Read these off the row that follows.
1) Read off the 3rd entry from the left.
2) Read off the second entry from the end.
3) Read off the first entry from the left.
4) Read off the first entry from the right.
5) Read off the entry just right of -0.1.
6) Read off the entry just left of the largest entry.
 1.8   1.6   0.6   1.3   2.4   0.3   0.2   1.4   2.0   0.9   0.3  -1.5  -0.1   1.2   0.8   0.5
1) 0.6
2) 0.8
3) 1.8
4) 0.5
5) 1.2
6) 1.3

[[ -1 -12  -2   0  24]
 [  1 -11   0   0  19]
 [ -3   0   5   0  40]
 [  0  -6  -8  -4   4]
 [  4   6  -4  -2 -19]
 [  4   0   3   2   8]
 [ -1   0   6   3  23]
 [ -9   1  -4  -3  15]
 [  0  17   0   0 -21]]
Which number is the third smallest entry?
Answer: -12
The 3rd entry on the diagonal from the top-right corner is 5
The entry in the top-right corner -> 24
The entry directly below 19: 40
Which number is the entry in the bottom-left corner?
Answer: 0
Which number is the minimum?
Answer: -21
The first entry of the largest entry's row -> -3
Which number is the 3rd entry from the end, reading row by row?
Answer: 0
Which number is the largest entry in the last row?
Answer: 17
The first entry in reading order: -1
The entry directly above the centre entry: -8
The entry just right of the centre entry: -2
The entry just left of 23: 3
The entry directly below the centre entry -> 3
Which number is the third entry, reading row by row?
Answer: -2
Which number is the entry directly above the smallest entry?
Answer: 15
Which number is the second entry on the diagonal from the top-right corner?
Answer: 0

Read these off the row that follows.
1) Report the median of all entries.
2) Report the entry just left of -44.
3) Report the entry just right of the centre entry.
4) Report the entry just right of the largest entry.
5) Report the entry just left of -449.
6) Report the entry just left of -230.
array([-508, -490, -196, -406,  700,  356, -572, -230, -836,  191, -525,
        -44, -926, -449,  403])
1) -406
2) -525
3) -836
4) 356
5) -926
6) -572

a = (15.35, 79.13, -169.61, 176.68, -173.53, 24.24, -116.39)
The median entry -> 15.35
What is the 3rd entry from the left?
A: -169.61
What is the second entry from the left?
A: 79.13
The first entry from the right is -116.39
The second entry from the right: 24.24
The fifth entry: -173.53

[[0 2 8 4]
 [1 3 7 1]
 [2 5 2 3]
 [2 3 6 2]
 [3 5 2 7]
 [2 2 3 1]
 [2 2 2 2]
 [3 4 3 3]
 [1 3 7 1]
 [3 4 2 2]]
Rows and columns are numbered from 0.
Give the entry just right of the largest entry.
Answer: 4
The entry in row 2 and column 2 -> 2
Give the entry at row 1, column 1.
Answer: 3
Give the entry at row 1, column 0.
Answer: 1
Give the top-left entry.
Answer: 0
Give the entry at row 2, column 0.
Answer: 2
The entry in the bottom-left corner is 3
The entry just right of the smallest entry is 2
The entry in row 0 and column 2: 8
Give the entry at row 1, column 2.
Answer: 7
